In the data rows, the value 128 means zero.
Here is a table of points, one per row:
[150 110 128 151 176 123 172 111 134 120 105 124 137 120 185 025 076 145 129
 095 096 212 183 115 192 113 133 123 236 122 174 084]
[120 132 096 108 119 187 153 116 121 087 166 129 116 172 125 138 196 134 025
 116 154 090 076 126 184 140 210 115 082 128 104 153]
[124 160 155 133 163 075 163 124 142 130 119 146 075 101 132 054 075 115 139
 098 119 098 159 088 120 140 092 124 211 116 134 078]
[103 133 055 110 150 153 150 145 116 057 143 127 092 177 096 137 140 125 040
 170 125 120 123 125 187 156 159 149 082 123 109 102]
[087 127 141 073 146 074 144 139 155 131 108 154 043 085 129 071 102 169 120
 120 097 086 154 097 094 116 088 125 160 149 162 084]
[217 128 078 183 072 239 092 101 112 120 160 134 255 178 173 233 174 090 145
 157 149 174 085 174 134 147 145 128 003 133 109 252]
[110 116 133 104 157 097 149 143 130 081 109 133 085 118 066 069 129 132 115
 139 115 139 170 128 143 138 117 158 163 147 121 084]
[099 142 158 114 109 066 146 095 121 161 131 122 097 116 137 116 125 125 162
 106 115 087 154 129 090 117 104 125 179 104 130 100]
[206 121 136 216 090 143 168 090 163 132 195 126 146 161 211 067 197 143 017
 176 110 188 099 135 213 144 105 135 159 098 119 132]
[146 118 075 135 208 132 141 105 101 070 093 124 181 200 089 060 064 138 111
 158 141 224 143 168 231 131 186 134 158 139 162 108]
[121 114 087 105 168 174 158 145 114 076 139 128 136 144 106 120 121 121 056
 160 164 133 124 144 189 185 186 085 116 103 124 127]
[118 111 164 173 103 087 119 114 153 159 108 133 125 156 121 131 104 123 156
 140 101 094 127 123 051 127 106 135 141 154 112 111]
[203 173 165 210 069 070 073 090 162 167 096 099 170 164 108 215 145 114 205
 068 080 111 101 156 039 120 126 146 085 166 090 185]
[117 174 120 153 094 166 144 092 146 152 144 130 133 123 109 126 183 121 062
 164 086 123 103 148 147 139 147 143 141 161 107 128]
[111 118 100 104 187 110 149 141 119 104 087 148 076 054 046 068 046 151 129
 119 111 107 158 111 103 112 118 137 170 167 155 097]
[111 126 100 081 146 159 121 156 107 167 141 143 090 180 083 095 160 103 047
 139 126 106 099 137 169 161 177 154 107 126 127 132]
[000 127 157 071 129 054 042 164 153 192 079 166 003 127 050 200 097 143 189
 128 080 000 087 126 000 144 059 120 033 113 097 072]
[161 117 133 162 161 095 136 131 137 101 138 109 128 122 137 049 085 123 167
 085 142 172 166 104 151 127 126 118 255 110 157 090]
[097 115 131 145 157 089 059 169 123 160 071 133 161 096 175 125 069 118 202
 102 167 154 180 133 114 072 090 108 146 084 157 136]
[121 176 105 087 109 211 104 147 118 111 163 141 158 114 131 194 148 100 098
 141 154 122 129 081 109 168 130 145 051 185 094 187]
[062 104 181 181 156 041 019 151 137 238 085 193 150 118 217 162 095 153 231
 107 158 144 182 156 089 068 074 078 130 050 190 122]
[064 153 170 109 099 128 048 145 157 213 142 160 095 140 172 206 179 115 107
 165 131 113 092 160 082 111 136 117 025 085 119 142]
[255 126 204 192 081 101 244 046 176 077 165 069 096 126 077 028 192 126 091
 109 039 130 069 068 163 180 171 155 255 187 043 108]
[093 134 195 044 090 110 127 241 101 086 133 095 104 162 065 206 092 095 255
 060 149 047 136 124 029 152 146 148 119 105 120 164]
[094 140 132 114 087 155 073 116 104 178 145 164 106 138 178 172 173 133 061
 198 117 093 102 135 118 117 123 140 003 125 132 143]
[008 125 079 061 187 116 089 159 112 165 114 146 006 125 081 155 130 160 062
 192 138 037 129 127 097 125 103 144 062 087 144 073]
[115 143 150 148 083 138 048 099 118 221 125 169 128 139 162 223 175 110 102
 203 149 065 099 178 082 126 099 133 006 103 139 134]
[094 118 180 179 171 047 094 130 121 241 107 172 130 129 229 119 124 139 127
 120 144 163 153 101 147 080 057 098 141 025 184 072]
[131 138 079 103 114 195 129 148 120 074 130 113 164 140 074 151 112 128 076
 146 151 138 119 137 123 146 133 153 110 191 130 148]
[163 148 148 151 027 168 088 111 127 154 164 121 183 132 140 222 184 097 166
 160 115 088 098 134 053 148 121 127 048 130 065 204]
[082 103 166 154 168 070 083 155 149 206 127 173 109 115 213 147 089 130 170
 108 149 149 174 151 129 092 111 109 135 049 192 090]
[169 090 199 148 129 093 144 144 141 243 169 131 132 120 255 094 195 133 092
 137 154 156 108 099 165 102 141 101 141 031 153 137]
[096 124 124 121 170 116 120 131 135 112 106 136 119 101 085 104 083 145 154
 126 114 140 143 135 105 140 105 151 162 148 145 129]
[088 103 156 102 119 092 114 142 134 150 142 126 095 108 128 104 113 126 164
 131 126 064 130 140 090 116 139 122 126 112 136 121]
[207 166 150 231 000 090 134 011 217 169 131 110 178 136 107 136 190 137 104
 167 008 100 076 145 088 176 145 160 116 188 087 123]
[135 130 096 118 155 198 146 134 124 083 138 125 106 153 110 111 160 126 033
 156 143 140 117 167 189 174 167 133 094 145 118 105]
[041 093 193 127 175 059 083 194 119 206 077 173 126 138 149 166 098 127 233
 095 142 099 171 128 075 095 075 106 114 031 198 103]
[117 072 148 177 178 085 089 112 136 209 109 170 168 118 205 138 131 146 180
 165 138 165 156 125 126 082 094 108 133 078 188 117]
[133 092 074 109 166 162 145 136 116 128 136 124 143 148 212 093 172 088 084
 128 179 172 143 118 197 124 172 140 153 023 153 137]
[106 146 096 143 117 100 037 200 154 164 077 131 209 098 069 235 007 133 255
 113 140 100 168 141 017 098 050 150 085 170 147 174]
[111 109 119 140 137 108 160 127 121 103 111 114 086 158 161 094 117 126 107
 137 105 129 120 156 188 129 165 123 189 111 114 110]
[112 103 110 097 114 159 122 100 122 123 134 117 123 150 080 142 164 116 122
 155 135 099 104 135 132 136 123 144 066 157 117 141]
[255 173 100 144 000 255 127 101 087 069 190 086 255 045 179 222 150 156 220
 093 157 208 108 082 117 158 066 164 105 255 091 255]
[101 116 136 110 139 129 113 149 114 145 117 143 134 126 159 126 109 143 133
 089 157 131 145 153 126 104 103 123 125 111 091 123]
[114 119 092 106 183 144 155 135 133 090 106 109 119 157 116 096 152 132 027
 173 142 154 079 158 204 146 183 131 102 117 132 108]
[158 106 160 080 118 104 161 184 071 087 170 081 138 158 132 182 147 077 180
 086 142 088 122 109 069 158 153 071 102 095 073 204]
[131 131 119 187 178 075 164 085 153 102 111 118 108 130 096 046 089 145 136
 100 121 180 123 118 178 113 145 102 193 134 151 053]
[074 143 091 129 154 202 064 119 101 161 141 172 161 178 185 142 195 135 002
 212 171 119 102 179 172 106 152 144 000 095 123 126]
[130 152 109 085 092 202 128 137 119 092 121 101 147 148 068 151 112 139 097
 164 153 125 142 141 142 130 120 136 082 232 112 155]
[109 127 128 206 119 071 073 103 141 195 097 122 212 091 172 190 040 129 255
 082 145 183 184 153 062 059 079 128 142 164 184 176]
[131 110 136 112 178 119 153 120 127 137 123 120 086 152 188 089 165 110 048
 105 147 149 135 138 168 113 141 106 145 061 145 083]
[125 182 101 133 133 145 129 136 127 125 131 168 082 118 137 098 197 137 036
 177 138 135 109 138 148 140 167 137 080 127 135 104]
[069 150 093 100 164 133 148 165 106 074 108 104 070 216 000 127 121 101 108
 134 074 021 093 148 097 159 163 128 103 126 086 081]
[099 107 082 105 169 154 158 169 101 106 132 132 111 153 133 124 129 120 091
 120 197 139 113 136 143 159 167 126 132 077 109 136]
[101 164 086 088 162 170 142 146 112 094 120 137 120 174 119 132 127 117 100
 157 141 140 113 147 186 139 155 115 135 136 163 135]
[150 149 126 142 040 146 117 022 150 168 193 164 121 087 221 131 236 133 000
 223 112 114 092 139 155 114 107 139 068 148 139 112]
[109 124 163 129 091 138 130 129 139 154 115 154 096 080 141 120 106 150 180
 106 142 120 158 097 092 068 112 114 145 070 159 133]
[151 127 172 193 061 094 125 076 181 174 142 127 128 142 176 129 194 103 142
 119 069 095 061 131 117 141 145 130 089 102 098 103]
[097 128 127 076 165 177 112 157 100 123 130 137 124 111 146 151 119 117 152
 127 161 125 140 128 139 113 090 109 137 099 140 138]
[094 107 184 150 160 043 082 120 142 240 086 157 116 081 238 153 088 154 166
 122 158 139 167 104 102 061 070 085 151 037 205 071]
[116 153 073 067 122 162 136 128 115 143 138 115 116 059 126 101 140 175 035
 160 153 143 119 109 155 099 086 163 122 185 142 121]
[157 120 178 180 127 096 137 106 150 136 150 120 137 150 162 125 188 098 084
 155 082 104 080 120 157 126 176 123 109 094 111 110]
[176 119 153 055 104 165 171 147 136 079 167 094 128 103 108 170 156 072 198
 072 131 096 116 088 092 154 146 126 141 146 064 209]
[255 124 116 042 096 199 182 160 107 023 189 050 209 089 152 139 139 141 207
 047 160 155 158 078 167 172 172 119 191 145 045 250]
[180 102 077 127 142 165 112 152 100 106 156 188 215 156 203 130 121 142 102
 113 224 252 119 143 234 093 133 085 132 077 176 177]
[095 126 082 129 190 096 166 131 125 056 073 140 081 103 036 046 024 158 145
 111 150 141 170 136 172 127 115 134 219 184 156 133]
[108 147 099 126 157 124 133 137 140 107 110 116 131 116 083 083 094 135 128
 118 098 127 165 143 124 157 124 116 126 157 139 105]
[103 132 134 139 177 093 178 119 129 104 074 111 108 087 060 056 064 156 138
 108 132 166 159 133 161 138 119 133 254 145 150 063]
[130 135 095 109 160 120 174 132 120 068 108 130 102 108 054 059 063 159 145
 116 115 146 157 134 134 137 089 147 156 165 159 073]
[058 128 158 100 130 140 036 146 073 184 122 186 118 083 210 215 150 118 119
 149 166 108 128 127 093 101 127 122 047 059 162 102]
[156 129 189 244 071 046 138 031 198 197 138 138 106 146 088 120 120 142 167
 122 013 102 095 152 086 151 115 150 162 182 098 028]
[126 104 098 121 115 183 143 144 111 098 116 104 138 149 070 152 131 131 078
 138 138 129 116 136 126 143 142 140 092 152 115 153]
These points spread out most along one direction. Take the direction at right angles to it along which they spread out most. Go by this last direction. How far along it is each point below, from 0 to 99? The average is 50, and the first point in the table lies past the average. One standard deviation of the points above along it is 16.
[141 160 171 146 114 070 128 115 132 154 119 139 141 114 137 118 110 147 197
 119 107 137 105 100 116 121 135 126 174 121 116 072] 56
[202 125 119 103 024 164 144 141 126 040 151 059 140 118 000 191 135 081 202
 097 049 027 070 109 036 193 136 155 063 255 030 201] 31
[112 120 125 111 128 139 138 136 133 128 199 126 111 168 087 185 221 097 089
 140 119 082 089 147 117 118 193 125 081 109 087 110] 38
[248 093 139 089 135 201 233 160 056 011 182 067 191 137 159 098 169 098 143
 065 161 185 137 075 197 141 209 119 188 138 061 204] 61
[134 140 086 168 082 103 164 072 159 136 103 138 121 100 080 117 117 121 115
 135 076 161 115 108 134 156 099 147 163 214 121 098] 58
[120 134 048 061 136 189 114 146 106 028 121 119 128 125 065 122 076 130 101
 161 151 125 139 141 136 111 110 144 138 201 116 118] 58
[129 138 153 255 093 076 142 065 157 159 092 096 098 205 045 145 159 125 172
 129 037 115 091 159 108 169 180 134 149 166 105 055] 53
[080 149 069 106 165 114 148 145 109 038 080 105 125 095 016 054 024 158 172
 097 124 159 180 119 153 126 081 148 216 214 208 087] 84
[151 096 163 155 162 094 147 121 137 130 114 123 141 093 175 062 087 184 168
 073 136 226 192 093 140 054 090 127 218 101 147 151] 70
[239 129 148 018 139 255 241 183 084 000 223 051 167 107 174 129 186 084 150
 079 184 171 116 072 169 158 208 100 161 100 059 255] 51
[156 106 178 129 122 071 119 104 147 157 105 093 131 064 169 093 059 159 236
 072 139 177 208 094 090 085 064 108 207 130 165 125] 64
